Every row has a hidden score from 0 to 40. What is each row's score? 20 is about the middle. The score is a weighted sum of the row's numbers plus the product of two more (or one squared), each taken from its middle value.
[-0.66  0.25 -0.64 -0.42 -0.70 -0.26 -1.36 -0.13 -0.36 -0.02 -0.81  0.33  0.54  0.14  0.53  0.27]: 14
[-0.17 -0.38  1.34  0.22  2.16 -0.92 -0.27 -0.79  0.97  1.52 -1.21 -1.92 -0.28  0.46 -1.44  0.29]: 32
[ 1.10  0.19  0.37  1.01 -0.28  1.16 -1.01  1.56  1.60 -0.34 -0.19  1.04 -0.42  0.73  0.21  1.21]: 24
[-0.27 -0.67 -1.30 -1.13 -1.14  0.34 -1.14 -0.19 -0.13 -0.33 -0.79  0.51  1.75 -0.56  0.20  0.05]: 19
[-0.89  0.19 -0.83 -0.22 -0.04 -1.14 -0.77 -0.34 -0.39  0.08 -0.93  0.08  1.57 -1.49 -0.83 -0.36]: 26
[ 1.90 -0.28  0.56 -1.09  0.76  1.17  0.06  1.38  1.77  0.18  2.92 -1.18  0.65  0.85 -0.80 -0.36]: 22
[ 1.81  0.82 -0.67  0.43  0.27  0.07 -1.76 -0.88  0.01 -0.04 -0.90 -0.31  0.13  0.50 -0.55  0.00]: 18
[ 0.47 -1.82  0.10 -0.42  0.81  1.59 -0.69 -0.26  1.20  1.45  0.05 -1.14 -0.26 -0.20 -0.58  0.17]: 22
[-0.74 -0.58  2.70  1.28  2.32 -1.09  1.08 -0.32  0.82  1.43 -0.14 -0.43 -1.73  1.93 -0.23  0.89]: 25
[-0.92 -0.37  1.02  0.33 -0.32 -0.98  0.42  1.02 -1.16  0.41 -0.83  0.48 -0.15  0.00  1.42  1.20]: 18
[-0.40 -0.72  1.12  0.17  0.96 -0.70  0.07  0.09 -0.57  1.31 -0.11  0.30 -0.33  1.03  0.34  0.54]: 18
[ 0.11 -0.17 -0.21  1.11 -0.55  0.86  0.05  0.05  1.23 -0.43 -1.09  0.42  0.16  0.38  0.43  1.13]: 14
[-0.91 -0.63  2.20 -0.06  0.77 -1.02  1.66 -1.16  0.36  0.96  0.65  0.38 -1.22  1.25  0.56 -1.18]: 24
[ 1.20  0.68 -0.19  1.34  0.26 -0.55 -1.42 -0.76 -0.14 -0.43 -1.13 -0.12  0.04  0.76  0.03 -0.16]: 21
[ 1.50  0.45  0.83  1.29  1.86 -0.84 -1.67 -1.14  0.24  0.77 -0.69 -1.03 -0.63  1.04 -1.27  0.10]: 21
[ 0.22 -0.72  0.28 -1.45 -0.49  1.58 -0.12  0.66 -0.49 -0.36  1.41  0.00 -0.81  1.12 -0.83  0.63]: 18
[-1.06  0.32  1.05 -0.15 -0.32 -1.38  0.67  0.80 -0.77 -0.23 -0.90  0.93  0.21 -0.05  1.32  0.53]: 20
[ 0.21 -0.45 -1.02  0.24 -0.77  0.64 -0.12 -0.56  0.73 -0.45 -0.63  0.78  0.51  0.55  1.43  0.31]: 11
[ 1.72  0.42 -0.42  0.84  0.61  0.98 -1.26  0.18  0.98 -0.01  0.10 -0.21  0.45  0.12 -0.08 -0.09]: 13
[-0.50  0.55 -0.61 -1.48 -1.53  0.89  0.61  1.31 -0.73 -0.64  0.06  1.39 -1.06  0.68  0.94  1.11]: 15
[-1.71 -0.77 -0.80 -1.00 -1.35 -0.63  2.20 -0.65 -2.49 -0.72  0.05  0.79  0.88 -1.47  1.03  0.89]: 7
[-0.31 -0.65 -0.41 -1.28 -0.72  0.45  0.90 -0.71 -1.12  0.76 -0.63 -0.57 -0.61  0.02  1.78  1.12]: 4
[-0.57 -0.71  1.68 -0.40  1.10 -0.74  0.94 -0.75 -0.60  1.50  0.73  0.12 -0.26  0.85 -0.29 -1.23]: 20
[ 1.59  1.39 -1.45  0.40 -0.89 -0.12 -1.41 -0.17 -0.35 -1.21 -0.76  0.42  0.18  0.24  0.63 -0.32]: 20
[ 0.17  0.55 -0.78  0.08 -0.52 -0.73  0.97  0.73 -0.71 -2.17  2.89  0.23  0.76 -1.26 -1.00 -1.25]: 31
[-0.41  2.91 -0.52  0.12  0.17  0.24  0.16  0.03  1.17  0.99 -0.07 -0.01 -2.92  0.92 -0.53 -0.05]: 13
[ 0.34  0.74 -1.07  0.00 -0.68  1.58 -0.07  0.44  1.33 -1.13  1.56  1.30 -0.43  1.08 -0.45  0.02]: 19
[-0.89 -0.12 -1.22 -0.71 -1.34 -0.19 -0.58 -0.10 -0.14 -1.22 -0.76  0.89  1.13 -0.91  0.79  0.13]: 10
[ 1.08  2.03 -0.36  1.52 -0.43 -0.08 -0.92  0.77  1.25 -0.78 -1.43  0.46 -0.22  0.16  0.64  0.39]: 21
[-0.98  1.24 -0.79  0.08  1.15  0.18  1.24 -0.43  0.65  0.33 -0.46 -1.47 -1.44 -0.91 -1.57  0.19]: 27
[ 1.53 -1.11  1.21  1.42  2.27  0.71 -0.72 -0.69  0.79  0.47  0.40 -1.23 -0.92  1.70  0.10 -0.21]: 21
[-0.18 -1.14  0.26  0.68  0.25  1.06  0.01 -0.21  0.79 -0.69  1.24  0.05 -1.01  1.01 -0.39 -0.31]: 31
[-0.97 -0.61  2.02  0.69  0.82 -1.26  1.00 -0.13  0.04  1.11 -1.15  0.42 -0.51  0.78  1.48  0.07]: 24
[-0.93  1.02 -2.13 -1.71 -3.18  1.02 -0.17  1.18 -0.27 -1.60 -0.27  2.12  0.64 -0.94  1.55 -0.51]: 12
[ 1.23 -0.14  0.35  1.00  0.85  0.14 -0.49 -0.14  0.33 -1.01  0.10 -0.01  0.04  0.77  0.64 -0.33]: 22
[-0.50 -0.59  0.31  0.29  0.42 -0.47 -0.77 -0.16  0.56  0.52 -1.07 -0.94  0.25  0.28  0.11  0.88]: 22
[-0.26 -0.55 -1.44 -2.54 -2.27  1.92 -0.85  1.66 -0.75 -0.89  0.80  1.38  0.59 -0.24  0.20  0.18]: 18
[-1.56 -0.97 -0.26  0.19 -0.35 -1.48  1.96 -0.74 -2.32 -0.60 -0.53  0.13 -0.02 -1.00  1.31  1.27]: 10
[-0.13 -0.03 -0.06 -0.29  1.29  0.22 -0.07 -0.45  0.20  0.56 -0.72 -1.15  0.19 -0.70 -0.96  0.14]: 20
[ 1.02 -0.57  0.76 -0.97  0.81  0.69  0.67  0.20  2.25  1.01  1.66 -1.88  0.27  0.17  0.19 -0.25]: 23
[-0.53 -0.93  0.97 -1.81 -0.14 -0.72  1.34 -2.30 -0.93  1.74  0.51  0.62  0.72 -0.71 -0.63 -2.59]: 13
[-0.51 -0.37 -0.64 -0.14 -0.36  0.43  0.19 -0.36 -0.18  0.30 -0.17  0.13 -0.29 -0.70  0.18 -1.31]: 23
[-0.81  0.21  1.46 -1.12 -0.16 -1.35  1.20 -1.11 -0.82  0.86 -0.19  0.95  0.30 -0.50 -0.02 -2.19]: 20
[ 0.38 -0.09 -1.93 -0.54 -1.99  1.53 -0.11 -0.15  0.15 -1.16 -0.73  1.33  0.96 -0.55  0.68  0.46]: 8
[-0.73 -0.27  0.10 -1.99 -0.56  0.85  1.13  0.29 -1.00  0.19  0.74 -0.15 -1.22  0.49  0.29  0.96]: 12
[ 0.13  0.18 -1.26  0.58 -0.43  0.44 -1.00  1.01 -0.13 -1.66  0.32  0.74  0.41 -0.77 -0.75  0.76]: 22
[-0.65 -0.49  1.29 -0.71  0.72 -1.19 -1.40 -0.05  0.49  1.86 -0.85 -1.06  0.62  0.40 -0.58  0.76]: 21
[ 0.23 -1.04 -0.29  0.45 -0.48  0.69 -0.31 -0.06  0.46 -0.26 -0.56  0.00  0.37  0.49  0.74  1.12]: 16
[ 2.32 -0.31  0.48  0.98  1.77  0.00 -1.81 -1.27  0.26  0.63 -0.12 -1.49  0.24  1.53 -1.10  0.52]: 17
[-0.80  0.29 -0.92 -1.10 -0.83  0.73  1.35 -0.54 -1.62  0.27  0.38  0.54 -0.57  0.31  1.13  0.44]: 2
[ 0.31 -0.84 -1.47 -0.11 -0.97  1.14 -0.63 -0.64 -0.02 -0.87  0.52  0.93 -0.12  0.15  0.51 -0.77]: 17
[ 0.13 -0.07  0.13 -0.57 -0.39  0.75 -0.21  0.50 -0.92 -0.09  0.73  0.30  0.09  0.88 -0.07  1.38]: 8
[ 0.17  0.24 -0.25  1.69  0.68 -0.25 -1.07  0.91  0.43 -1.12  0.42  0.43 -0.72  0.06 -1.43  1.19]: 25
[ 1.30  0.10 -1.03  0.65 -0.50  0.88 -0.95 -0.06 -0.18 -1.10 -0.04  0.55  0.55 -0.01  1.27 -0.54]: 14
[-1.17 -0.31  0.82  0.11  0.14 -1.38  0.88  0.29 -0.38  0.52 -0.46  1.02 -0.23  0.49  1.49 -0.06]: 22
[-0.39  0.66  0.00 -0.42 -0.97 -0.58  0.39  0.25 -1.21  0.50 -0.62  0.71  0.35 -0.36  0.29  0.69]: 10
[ 0.47  1.93 -0.63  1.65  0.41 -0.06 -1.05  0.92  1.74 -0.64 -1.24  0.16 -0.89  0.68 -0.16  0.90]: 27
[ 0.80  0.34  0.75  1.78  1.54  0.28  0.25 -0.17  1.88 -0.42  0.67 -0.93 -1.44  1.18 -0.04  0.00]: 28
[ 0.03  0.37  0.31  1.49  0.48 -1.58 -0.72  0.30  0.23 -0.51 -1.11 -0.18  0.48 -0.37 -0.57  0.95]: 28
[-0.39 -0.65  2.20 -1.15  0.88 -1.50  1.17 -1.36  0.24  2.68 -0.32 -0.26  0.84 -0.54  0.03 -1.54]: 16
[-0.67 -0.54  0.00 -0.21 -0.24  0.33  0.61  0.30  0.44 -0.06  0.85 -0.39 -0.53 -0.12 -0.50 -1.37]: 34
[-1.93 -1.58 -0.18 -0.35 -0.33 -0.66  2.07 -0.45 -2.58 -0.59  0.72 -0.40 -0.33 -0.09  0.85  1.37]: 14
[ 0.27  1.11 -0.64  0.28 -0.51 -0.78 -1.37  0.35 -0.51 -1.10 -1.17  0.04  0.80 -0.31  0.63 -0.34]: 23
[ 0.49 -0.52 -1.42 -0.08 -0.77  1.44 -0.33  0.09  0.31 -1.22  1.02  0.76 -0.14  0.37  0.00 -0.76]: 24
[-1.60 -1.27 -0.74 -0.94 -1.12 -0.99  1.90 -1.30 -3.22 -0.73 -0.07 -0.10  0.79 -1.38  1.54  0.73]: 5
[ 1.64 -1.68  1.80 -0.24  1.23  0.51  0.70  1.09  1.88  0.74  2.55 -2.39  1.18  0.22  0.71  0.64]: 20
[ 1.25  1.28 -0.58  1.49  0.21 -0.55 -1.42 -0.52  0.08 -0.73 -1.54  0.25 -0.42  0.54  0.28 -0.10]: 22
[-0.73 -0.43 -0.18  0.15 -1.63 -0.09  0.39  0.95 -0.49 -1.79  1.09  1.35  0.82 -0.83  1.20 -1.34]: 34
[ 0.04 -1.26  1.65 -0.64  0.81  0.42  1.56 -0.87 -0.46  0.86  1.83 -0.74 -2.12  2.29 -0.42  1.59]: 13
[-0.57  0.22  0.53  0.06 -0.23 -1.00  0.48  0.17 -0.97  0.42 -0.53  0.28 -0.21  0.20  0.52  1.19]: 13
[ 0.10  0.19 -0.33  1.05  0.27  0.61 -0.12  0.01  0.29 -1.01  1.80  0.67  0.62  0.09 -2.16  0.80]: 18
[ 0.89  0.51 -0.28  0.97  0.41  0.73  0.03 -0.32  1.14 -0.61 -0.07  0.07 -0.80  0.63  0.33 -0.54]: 22
[-1.79 -0.37  1.21 -0.27 -0.64 -2.40  1.43  0.37 -1.24 -0.33 -1.38  1.29  0.69 -1.06  1.38 -0.29]: 23
[ 0.41  0.75 -0.46 -0.58 -0.78  1.70  0.43 -0.17  0.81 -0.20  0.87  0.70 -0.88 -0.04 -0.30 -2.06]: 23
[-0.66 -0.24  0.01 -0.26  0.73 -0.44 -0.16 -1.10 -0.17  0.31 -0.21 -0.89  0.30 -0.45 -0.44 -0.35]: 18
[ 0.19  0.37 -0.09 -0.50 -0.78 -0.12 -0.67  1.24  0.21 -0.12 -0.87  0.58  0.36  0.67  0.33  1.70]: 24
[-0.21 -0.97 -0.87  0.45 -1.18  0.14  0.56 -0.49 -0.77 -1.78  0.89  0.83  0.03 -0.46  0.68 -0.59]: 20
[-0.55  2.01 -1.02 -0.94  0.75  0.70  0.67  0.44  1.07  1.82 -0.42 -2.27 -0.26 -1.84 -1.12 -0.17]: 7
[-1.51 -1.06  1.29 -0.30 -0.02 -1.88  1.76 -1.13 -1.65  0.11 -0.05  0.63  0.40 -0.60  0.88 -1.27]: 20
[ 1.42  2.07 -0.82  0.91 -0.33 -0.09 -1.11  0.12  0.48 -0.83 -1.28  0.31  0.41 -0.29 -0.12 -0.04]: 18
[-0.02 -0.28  0.30 -0.11 -1.09  0.32  0.64  0.93 -0.89 -1.07  0.88  1.43 -0.25  0.94  0.93  1.23]: 15
[ 1.53 -0.39 -0.57  0.36 -0.37  0.96 -1.17  0.80 -0.89 -1.38  1.58  1.14  0.48  0.23 -0.82  0.31]: 15
[-0.51  0.29  1.21  0.48  0.21 -1.36  0.52  0.73  0.09  0.58 -1.07  0.69 -0.51  0.51  0.94  1.00]: 21
[-1.61 -0.76  2.10 -0.35 -0.19 -2.59  2.09 -1.50 -1.29  0.58  0.10  0.94  0.58 -0.96 -0.25 -2.24]: 22
[ 2.02  0.72 -0.10  1.07  0.93 -0.10 -1.99 -1.05  0.35  0.38 -1.38 -1.16 -0.12  0.61 -0.07  0.51]: 13
[-0.58  0.49  0.53 -1.22  0.12 -0.59  1.07 -1.32 -0.27  1.28  0.09  0.90  0.11 -1.06 -0.72 -2.42]: 15
[ 1.94  0.31  0.88  1.34  1.78 -0.19 -1.40 -1.72  0.42  0.91 -1.07 -1.26 -0.43  1.26 -1.59  0.16]: 17
[ 1.40  1.48 -0.61  1.67  0.06 -0.01 -1.48 -0.18  0.57 -0.71 -1.31  0.44 -0.66  0.50  0.18  0.36]: 18
[ 0.00 -0.68 -0.20  0.70  0.77  0.77  0.37  0.18 -0.38 -1.13  1.00 -0.38 -1.40  0.85 -1.26  1.45]: 24
[ 0.74 -1.21  0.96  1.50  1.21  0.81  0.72 -0.67  0.43 -1.06  2.20 -0.58 -1.45  1.54  0.22 -0.29]: 29
[ 0.05  0.72 -0.11  0.01 -0.71 -0.13  1.30  1.52  0.17 -1.74  3.51  0.51  0.58 -0.01 -0.98 -0.91]: 30
[ 0.39  0.38 -0.99  0.56 -0.65  0.83 -0.32  0.79  0.53 -0.84  0.00  0.62  0.28 -0.06  0.14 -0.31]: 23
[ 0.38  0.55  0.36  0.70  0.14 -0.21 -0.81  1.08  0.97  0.07 -1.11 -0.71  0.58 -0.17  0.15  0.72]: 24
[-1.62  0.65  0.74 -0.43 -0.61 -1.91  1.20  0.08 -0.71  0.46 -0.95  1.32  0.43 -1.16  1.15 -1.62]: 21
[-1.29  0.92  1.23 -0.48 -0.73 -1.77  1.37  0.03  0.04  0.40 -1.36  1.74 -0.34 -0.22  1.44 -1.41]: 22
[ 0.57 -0.77  0.50 -0.40  0.37  0.55 -0.38  0.67 -0.50  0.68  0.67 -0.12  0.30  1.31 -0.77  1.56]: 17
[-2.36  0.23 -0.66 -0.13 -0.75 -2.36  1.14 -0.85 -3.32 -0.58  0.41 -0.38  1.64 -2.84 -1.09 -0.45]: 14
[-0.20  0.11 -1.59 -1.34 -2.43  1.40 -0.23  0.50 -0.52 -0.99  0.83  1.45 -0.06  0.38  1.21 -0.02]: 12
[-0.36 -2.35  0.75 -0.84  0.63  0.34  1.24 -0.39 -0.97  1.39  0.55 -1.48  0.52  0.06  0.86  1.99]: 6
[ 1.10  0.28 -1.72  0.07 -0.75  2.10 -0.90  0.63  0.25 -0.81  1.48  1.67  0.00  0.90 -0.85  0.07]: 16
[-0.41  0.21 -1.73 -0.69 -1.82  0.73 -0.50  0.47  0.40 -1.37 -0.28  1.28  0.80  0.43  1.85  0.18]: 16
[ 0.26  1.03 -0.67  1.51 -0.02 -0.58 -0.85  1.00  0.53 -1.02 -0.96  0.70  0.18  0.11 -0.13  0.43]: 31
[-1.60 -0.90  1.82 -0.38  0.19 -1.61  1.42 -1.72 -1.28  1.29 -0.10  0.79  0.78 -0.54  0.18 -2.27]: 19
[ 1.65  1.05 -0.88  1.68  0.62  2.19 -0.59 -0.22  1.22  0.35 -0.17  0.47 -1.35  0.89 -1.05  0.49]: 6
[ 1.59  1.49 -1.29  0.58 -0.83  0.19 -1.57 -0.64 -0.48 -0.53 -1.15  0.82  0.12  0.25  0.23 -0.79]: 13
[ 0.56  0.08  0.89  1.70  1.27  0.25  0.33  0.24  1.75 -0.68  1.26 -0.61 -1.21  1.49 -0.36  0.13]: 31
[-0.03 -1.87  1.31  0.60  1.30  0.88 -0.17  0.08  1.84  1.81 -0.60 -1.72 -0.11 -0.70 -0.33  0.47]: 33
[-1.55 -0.16 -0.83 -0.56 -2.00 -0.57  0.60  0.38 -1.02 -1.64  0.26  1.15  1.28 -2.62  0.55 -2.11]: 27
[ 1.37 -1.66  3.42  0.09  2.49 -0.55  0.34  1.32  3.38  2.30  1.58 -3.37  1.18  0.68 -0.16  0.78]: 34
[-0.92  1.75 -0.42  0.23  2.02  0.65  0.96 -0.53  0.95  1.89  0.04 -2.27 -2.04 -0.08 -2.22 -0.39]: 13
[ 0.43  1.45 -0.92 -0.68 -0.05  1.09  1.05  0.01  2.60 -0.14  2.73  0.04 -1.69  1.24 -0.42 -1.64]: 28
[ 0.98 -0.81  0.28  0.09  0.52  1.31 -0.45 -0.25  0.65  0.32  1.25 -0.30 -0.18  0.66 -0.77 -1.12]: 23
[ 0.47 -0.03 -1.44  0.34 -1.13  0.88 -0.49  0.10  0.39 -1.14 -0.16  1.15 -0.11 -0.18  1.11 -0.40]: 18
[ 0.11  0.12 -0.40 -1.12 -1.47  0.11 -1.15  0.17 -0.31 -0.01 -0.65  0.91  1.11  0.05  0.29  0.31]: 14
[-0.81 -1.49 -0.55 -0.86  0.69  0.74  1.42 -0.77 -1.06  0.77  1.01 -1.00 -1.00  0.46 -0.42  1.44]: 16
[-0.97 -0.56  2.72 -1.48  0.85 -1.66  1.28 -1.31 -0.02  2.63 -0.90 -0.49  0.26 -0.88 -0.40 -2.12]: 24
[ 0.28  0.54 -0.73 -0.07 -0.03  0.14  0.84  0.67  1.15 -1.00  2.47 -0.15 -0.10  0.06 -0.86 -0.97]: 36
[-0.88 -0.69  1.14 -0.24  0.48 -1.06  1.18 -0.65 -0.69  0.67  0.17  0.36 -1.06  0.72  0.57 -0.70]: 24
[-0.48  0.50  0.73 -1.04 -0.13 -0.79  1.08 -1.50 -0.97  1.33 -0.32  0.92  0.27 -0.79 -0.10 -2.73]: 13
[-0.19  0.41 -0.46 -0.22 -2.02  0.15  0.71  0.93 -1.31 -1.20  0.78  1.99  0.15  0.60  1.28  0.92]: 11
[ 0.42 -0.81  0.53 -0.66  0.29  1.09  0.19  0.79  1.21  0.92  0.86 -0.88 -0.35 -0.19 -0.59 -0.82]: 29
[ 0.95  0.14 -1.21  0.35 -0.02  0.44 -1.30  0.93 -0.59 -1.18  0.43  0.41  0.79 -0.22 -1.51  0.73]: 28
[-0.57  1.23 -1.15 -0.31 -1.92 -0.34 -1.28  0.89  0.47 -0.57 -1.25  1.62  0.65 -0.26  1.20  0.84]: 3
[ 0.54  1.23 -0.67  1.14 -0.62 -1.21 -1.16  0.26 -0.06 -0.93 -1.63  0.05  0.64 -0.41  0.65  0.32]: 24
[-0.97  0.89 -1.25 -0.98 -1.37 -0.50 -0.97  0.41  0.35 -0.19 -1.63  0.41  1.61 -1.34  0.41 -0.09]: 18
[ 0.63  0.19 -0.55 -0.60 -0.67  0.48 -0.90  0.42 -0.39  0.14 -0.79  0.26  0.38  0.65  0.15  1.52]: 16
[-0.51 -0.66  0.72 -1.54 -0.13 -1.08  1.20 -2.06 -1.41  0.82  0.38  1.00  1.17 -0.82 -0.31 -2.41]: 16
[ 1.06 -0.81  0.23  0.49  0.59 -0.49 -0.73  0.15 -0.14 -0.72  0.82  0.08  1.03  0.23  0.45 -0.62]: 26
[ 0.25 -1.15 -0.81  0.06 -0.62  0.79  0.01 -0.36 -0.48 -1.68  1.08  0.47  0.85 -0.58  0.15 -0.56]: 20
[ 0.00  1.13 -1.33  1.62 -0.40  1.39 -0.71  0.94  1.62 -0.50 -0.36  1.19 -1.60  0.11 -0.03  0.38]: 18
[ 1.43 -0.03 -0.05  0.82 -0.09  0.72 -1.15  1.25 -0.04 -1.08  0.66  0.67 -0.78  1.12  0.35  0.15]: 25
[-1.26 -1.30 -0.05 -0.42 -0.48 -0.22  1.64  0.10 -0.93  0.48 -0.53 -0.66  0.09 -0.34  2.59  1.88]: 6
[ 1.63  0.42 -0.58  0.60  0.98  0.55 -0.94  0.06  0.58 -0.53  0.49 -0.15 -0.20  0.57 -0.13 -0.60]: 21
[-0.66 -1.84  2.84  0.07  1.06 -1.23  1.43 -0.63 -0.11  0.84  0.59  0.21 -0.03  1.35  1.24 -0.12]: 25
[ 1.05  1.25 -0.78  1.10 -0.57 -0.62 -1.15 -0.03 -0.10 -0.57 -1.64  0.48  0.30 -0.26  0.70 -0.26]: 20
[ 0.73 -2.50  0.40 -1.29  0.06  1.31 -0.64  0.29  0.43  1.29  0.49 -1.20  1.02 -0.57  0.59 -0.32]: 27
[-1.71 -0.69  1.34 -1.62 -0.71 -1.82  2.02 -0.98 -1.32  0.76  0.30  1.33  1.05 -1.61  0.12 -3.12]: 24
[ 0.55  0.41 -0.03  1.47  0.59  0.35 -0.32  0.23  0.89 -0.98  0.52  0.16 -0.86  0.53  0.28 -0.64]: 28
[-2.35  0.35 -0.95 -0.57  0.18 -0.84  1.32  0.03 -1.38 -0.93 -0.24 -1.36  0.67 -3.39 -1.39 -0.69]: 23
[ 0.19  1.35 -1.64  0.42 -1.81  1.97 -0.98  1.63  0.50 -1.69  0.76  1.48  0.13  0.38  0.71  0.27]: 16
[-0.65 -1.27 -0.33  0.15 -0.10 -0.25  0.19 -0.47 -0.93 -0.12  0.07 -0.10 -0.28 -1.01  0.10 -1.01]: 27
[-0.29  0.83 -1.23 -1.39 -2.63  1.30 -0.22  2.08 -0.13 -1.56  0.29  2.28 -0.16 -0.07  1.16  0.48]: 17
[ 0.32  0.36 -0.43 -1.15 -1.25  0.33 -1.00 -0.15  0.12  0.09 -0.78  0.94  0.67  0.36  0.29  0.37]: 12
[-1.32  0.10 -0.32 -0.04  1.05 -0.32  0.77  0.66 -0.56 -0.89  0.20 -1.49 -0.35 -1.51 -1.33  0.24]: 27
[ 0.32  0.68 -1.07  0.36  1.16  1.45 -0.64 -0.59  2.35  0.97 -0.22 -0.40 -2.16  1.25 -0.77 -0.73]: 24
[-0.09 -1.07 -0.53  0.49 -0.33  0.17  0.14 -0.62 -0.50 -1.29  0.92 -0.12 -0.26 -0.35  0.48 -0.54]: 23
[-1.26  0.03  1.84 -0.25  0.66 -1.63  1.45 -1.18  0.32  1.63 -0.50  0.69 -0.66  0.21  0.53 -2.04]: 23
[-1.41  0.10  0.90 -1.08 -0.45 -1.17  1.31 -1.19 -0.42  1.23 -0.60  1.20  0.28 -0.67  0.73 -2.70]: 20
[ 0.75  1.36 -1.01 -0.17 -1.13  1.36 -0.49  0.53  1.30 -0.95  0.14  1.12 -0.45  0.11  0.96 -1.39]: 24
[ 0.82  0.43  0.17  1.19  1.05 -0.55 -1.28 -0.90 -0.62  0.15 -1.19 -1.02 -0.26  0.09 -1.13  0.04]: 16
[-0.74  0.30  0.03 -0.63 -0.29 -1.22 -1.35 -0.10  0.37  0.54 -0.94  0.16  0.76 -0.68 -0.40 -0.03]: 14
[-0.80  1.41 -0.48  0.40  1.31  0.18  0.34  0.71  1.04  0.03 -0.28 -1.27 -1.68 -0.11 -1.63  0.29]: 31
[ 0.62  0.67 -0.68 -0.53 -1.50  0.68 -0.35  0.92 -1.03 -0.32 -0.19  1.28  0.40  0.23  0.57  1.22]: 7
[-1.55 -0.41 -0.87 -0.91 -1.13  0.29  1.50  0.50 -0.99 -0.37 -0.47  0.21 -0.67 -0.78  1.81  1.59]: 5
[-0.05 -1.07 -0.60 -0.08 -0.66  0.94 -0.12  0.29  0.32 -0.76  0.43 -0.07 -0.18  0.17  0.17  1.29]: 15
[-0.38 -0.57 -0.13  0.04  0.65  0.32  1.33 -1.12 -1.08  0.90  0.00 -0.87 -1.68  0.87  0.33  1.31]: 8
[ 1.49  0.24  0.07  0.91  1.22  0.10 -1.43 -0.66  0.70  0.48 -0.67 -0.99 -0.23  1.05 -1.17  0.13]: 24
[-0.28  0.72 -0.26 -0.03 -0.14  0.71  0.31  0.89  0.47  0.03  0.38  0.19 -1.51 -0.02 -0.18 -1.03]: 27
[ 0.11 -0.70  0.05  1.39  1.20  0.53 -0.48  0.22 -0.15 -0.79  2.03 -0.08 -0.40  0.85 -2.06  0.97]: 22
[-0.44 -0.47  1.84  1.13  1.55 -1.85  0.50 -0.28 -0.30  1.02 -1.53 -0.16 -0.81  0.38  0.27  0.84]: 23
[-0.81 -0.29 -0.63 -0.79  0.11  0.54  1.60 -1.24 -0.79  0.96 -0.22 -0.43 -1.40  0.24  0.30  0.73]: 8
[-0.22 -0.06 -0.20 -0.48 -1.08  0.63  0.63 -0.23 -0.85 -1.02  1.42  0.87  0.29 -0.69 -0.47 -1.98]: 21
[ 1.51 -2.35  2.96  0.63  2.99  0.25  0.13  0.08  3.38  2.60  0.34 -3.33  0.59  0.61 -0.58  1.18]: 30
[ 0.72  0.48 -0.17  1.28  0.27 -0.68 -1.18 -0.43 -0.34 -0.57 -0.76 -0.29 -0.44  0.69  0.14  0.07]: 23
[ 0.10  1.13 -0.24  0.09 -1.42  0.11  0.20  1.77 -0.11 -0.95 -0.32  1.69  0.00  0.34  0.83  1.32]: 17
[ 0.31 -0.87  0.52 -0.15  0.23  0.37 -0.21 -0.10  0.15  0.21  0.58 -0.12 -0.19  1.71 -0.26  1.36]: 21
[ 0.38 -0.72  0.73  1.78  0.89  0.10 -0.57  0.84 -0.46 -1.03  1.31  0.22 -0.80  0.78 -1.28  1.36]: 23
[ 0.59  0.98 -0.02  0.78 -0.07 -0.95 -1.35  0.03  0.13 -0.48 -1.35 -0.08  0.50 -0.11  0.07  0.07]: 23
[-0.39 -0.11 -1.60 -0.97 -1.36  0.31 -1.03 -0.11 -0.42 -0.62 -0.82  0.64  2.01 -1.14  0.42  0.07]: 14
[ 1.89  1.46 -0.55  1.33  0.66 -0.26 -1.56 -0.89  0.77  0.08 -1.62 -0.56 -0.48  0.96 -0.30  0.30]: 22
[ 0.18 -0.95  1.21 -1.43  0.22  0.75  1.11  0.22 -1.03  0.50  1.15 -0.40 -1.23  1.49 -0.75  1.06]: 14
[-1.07 -1.73 -0.73 -0.88 -1.45 -0.42  0.46 -0.24 -2.15 -1.13  0.70  0.37  1.60 -2.34 -0.38 -1.51]: 24
[-0.64 -0.87  1.43 -1.17  0.78 -0.49  1.20 -0.25 -0.22  1.80 -0.67 -1.09 -1.09  0.57  1.02  1.21]: 15
[ 0.11 -1.00  0.48 -0.30 -0.68  0.91  0.10  1.15  0.71  0.05  0.79 -0.43  0.23 -0.30  1.23 -0.32]: 37
[-2.02  1.18 -0.44 -0.39  1.46 -0.20  1.54 -1.06 -0.14  1.59 -0.73 -2.83 -1.15 -1.90 -2.61 -0.84]: 16
